Each scene shows the same named points in several views, each turned, perhaps mirrored, and shifted as a whole.
A view may leave some points out, and in a few views one point is out of place. Which views, in the order they come, and which point in each? Write none if none.

-- scene 1 --
A:
  k_391 [ 0.78  0.59  2.61  0.06 -6.10  4.19]
  k_921 [ 0.16  0.72  2.16  1.00 -6.82  3.10]
  k_563 [ 1.13 -0.19  1.46  0.89 -5.50  4.33]
  k_600 [ 0.22  1.48  3.31 -0.16 -6.53  4.27]
  k_136 [ 0.22  0.56  1.57  1.56 -6.55  3.44]
  k_551 [ 0.74  0.49  1.64  0.80 -5.29  4.56]
  k_331 [ 0.14  1.38  2.27  1.09 -6.45  4.38]
  k_201 [ 1.59 -0.75  1.42  1.27 -6.42  4.28]
  k_211 [ 1.03 -0.06  2.95 -0.01 -7.12  3.34]
  k_5 [ 0.66  0.76  2.30  0.64 -6.25  4.44]
  k_347 [ 1.37 -0.54  2.54 -0.11 -6.41  3.48]
  k_612 [ 0.53  1.12  3.24 -0.16 -6.71  4.26]
  k_277 [ 0.23  0.67  2.10  1.59 -7.68  3.19]
B:
  k_612 [-0.26  0.93  1.01 -0.99  0.43 -1.57]
  k_136 [0.75 0.83 0.80 0.09 0.35 0.56]
  k_277 [ 0.68  0.93  0.98 -0.44  1.52  0.53]
  k_600 [-0.05  1.02  1.30 -1.20  0.19 -1.66]
  k_211 [-0.70  1.35  0.03 -0.46  1.16 -0.71]
  k_551 [ 0.15  0.23  0.56  0.53 -0.91 -0.48]
  k_563 [-0.15  0.25  0.07  0.90 -0.58 -0.15]
  k_331 [ 0.69  0.41  1.44 -0.42  0.04 -0.61]
  k_201 [-0.42 -0.11 -0.21  1.10  0.51  0.23]
  k_391 [-0.33  0.84  0.55 -0.29 -0.08 -1.06]
  k_921 [ 0.53  1.37  0.79 -0.48  0.62  0.18]
  k_5 [ 0.05  0.35  0.84 -0.10 -0.01 -0.85]
  k_347 [-0.99  1.20 -0.41  0.11  0.52 -0.69]
C:
  k_347 [ 0.73  2.14  2.77  1.92  3.32 -0.95]
  k_612 [ 0.23  1.13  1.54  1.45  4.54 -1.48]
  k_563 [ 1.89  1.87  1.62  2.79  2.85 -1.20]
  k_391 [ 0.76  1.53  1.61  1.78  3.77 -1.34]
  k_600 [ 0.23  0.91  1.15  1.24  4.63 -1.45]
  k_551 [ 1.75  1.58  0.95  2.54  3.11 -1.40]
  k_921 [ 1.52  0.45  2.10  1.59  3.88 -0.34]
  k_277 [ 1.74 -0.09  2.70  2.08  4.34 -0.30]
  k_211 [ 1.22  0.87  2.45  1.24  3.69 -0.19]
  k_5 [ 1.18  1.13  1.46  2.27  3.92 -1.38]
  k_201 [ 1.87  1.71  2.71  3.36  3.14 -1.16]
  k_331 [ 1.41  0.41  1.09  2.09  4.25 -1.19]
D:
  k_391 [-1.99  2.46 -2.74  2.17 -4.34 -2.11]
  k_211 [-1.72  1.70 -3.15  2.97 -3.89 -2.87]
  k_331 [-1.67  2.11 -2.78  2.45 -5.10 -0.90]
  k_921 [-1.60  0.97 -2.91  2.62 -4.43 -1.46]
  k_136 [-2.36  0.81 -3.07  2.48 -4.83 -1.02]
  k_5 [-2.20  2.39 -2.89  2.36 -4.81 -1.60]
  k_563 [-3.59  1.91 -3.00  1.82 -4.61 -1.79]
  k_612 [-1.07  2.80 -2.72  2.61 -4.39 -2.08]
  k_551 [-3.05  2.25 -2.76  1.58 -4.83 -1.34]
  k_277 [-1.62  0.65 -3.35  3.48 -4.89 -1.32]
  k_201 [-3.86  1.57 -3.60  2.71 -4.80 -2.21]
E:
  k_563 [ 0.38  0.25 -0.54  2.13  0.25  0.99]
  k_331 [ 1.04  0.21 -1.76  0.55  0.41  0.21]
  k_391 [ 0.30  1.26 -1.35  0.90  0.30  0.68]
  k_612 [ 0.33  1.65 -1.93  0.22  0.57  0.36]
  k_277 [ 1.50  0.55 -0.51  0.65  0.83 -1.14]
  k_551 [ 0.50  0.06 -1.21  1.68  0.02  1.18]
  k_211 [ 0.30  2.10 -0.57  0.83  0.66 -0.14]
  k_600 [ 0.46  1.48 -2.17 -0.08  0.33  0.39]
  k_136 [ 1.39  0.07 -0.54  1.17  0.14 -0.28]
  k_201 [ 0.34  0.38 -0.01  2.41  1.12  0.38]
  k_921 [ 1.26  0.80 -0.69  0.64  0.06 -0.49]
F:
  k_277 [-1.54 -0.19  0.37 -1.00  0.24  0.78]
  k_136 [-0.56 -0.17 -0.09 -0.71  0.86  0.59]
  k_600 [-1.14 -0.53  0.62  1.21 -0.14 -0.78]
  k_211 [-0.95 -0.17  1.19  0.83 -0.14  1.19]
  k_551 [ 0.78 -0.54 -0.45  0.40  0.57  0.16]
  k_563 [ 0.94 -0.45 -0.27  0.28  0.47  0.99]
  k_612 [-0.98 -0.55  0.71  1.18 -0.35 -0.30]
  k_331 [-0.67 -0.55 -0.21 -0.02  0.17 -0.51]
  k_921 [-1.13 -0.08  0.44 -0.26  0.78  0.48]
  k_201 [ 0.68 -0.48 -0.09 -0.27 -0.15  1.84]
  k_347 [-0.05 -0.15  1.01  1.05  0.16  1.54]
  k_391 [-0.20 -0.47  0.47  1.02  0.07  0.21]
G:
  k_277 [-0.04  0.11 -1.39 -1.02  1.48 -0.25]
  k_563 [ 2.31 -0.90 -0.32 -0.54  0.96 -0.95]
  k_600 [-0.12 -0.48  0.42 -1.88  0.03 -1.46]
  k_921 [ 0.12 -0.60 -0.80 -0.93  0.93 -0.26]
  k_5 [ 1.08 -0.33 -0.03 -1.19  0.60 -1.19]
  k_612 [ 0.12 -0.60  0.17 -1.98  0.31 -1.61]
  k_211 [ 0.38 -1.39 -1.02 -1.97  1.13 -1.38]
  k_331 [ 1.12 -0.25  0.41 -1.43  0.37 -1.54]
  k_201 [ 2.36 -0.64 -1.18 -0.83  1.67 -1.18]
  k_347 [ 1.24 -1.86 -0.90 -1.71  1.06 -1.45]
  k_391 [ 0.93 -0.97  0.00 -1.49  0.48 -1.34]
  k_551 [ 1.95 -0.61  0.27 -0.50  0.50 -0.92]
  k_136 [ 0.80 -0.28 -0.79 -0.45  1.09 -0.08]
Moved in: C, G
  C moved: k_211
  G moved: k_331
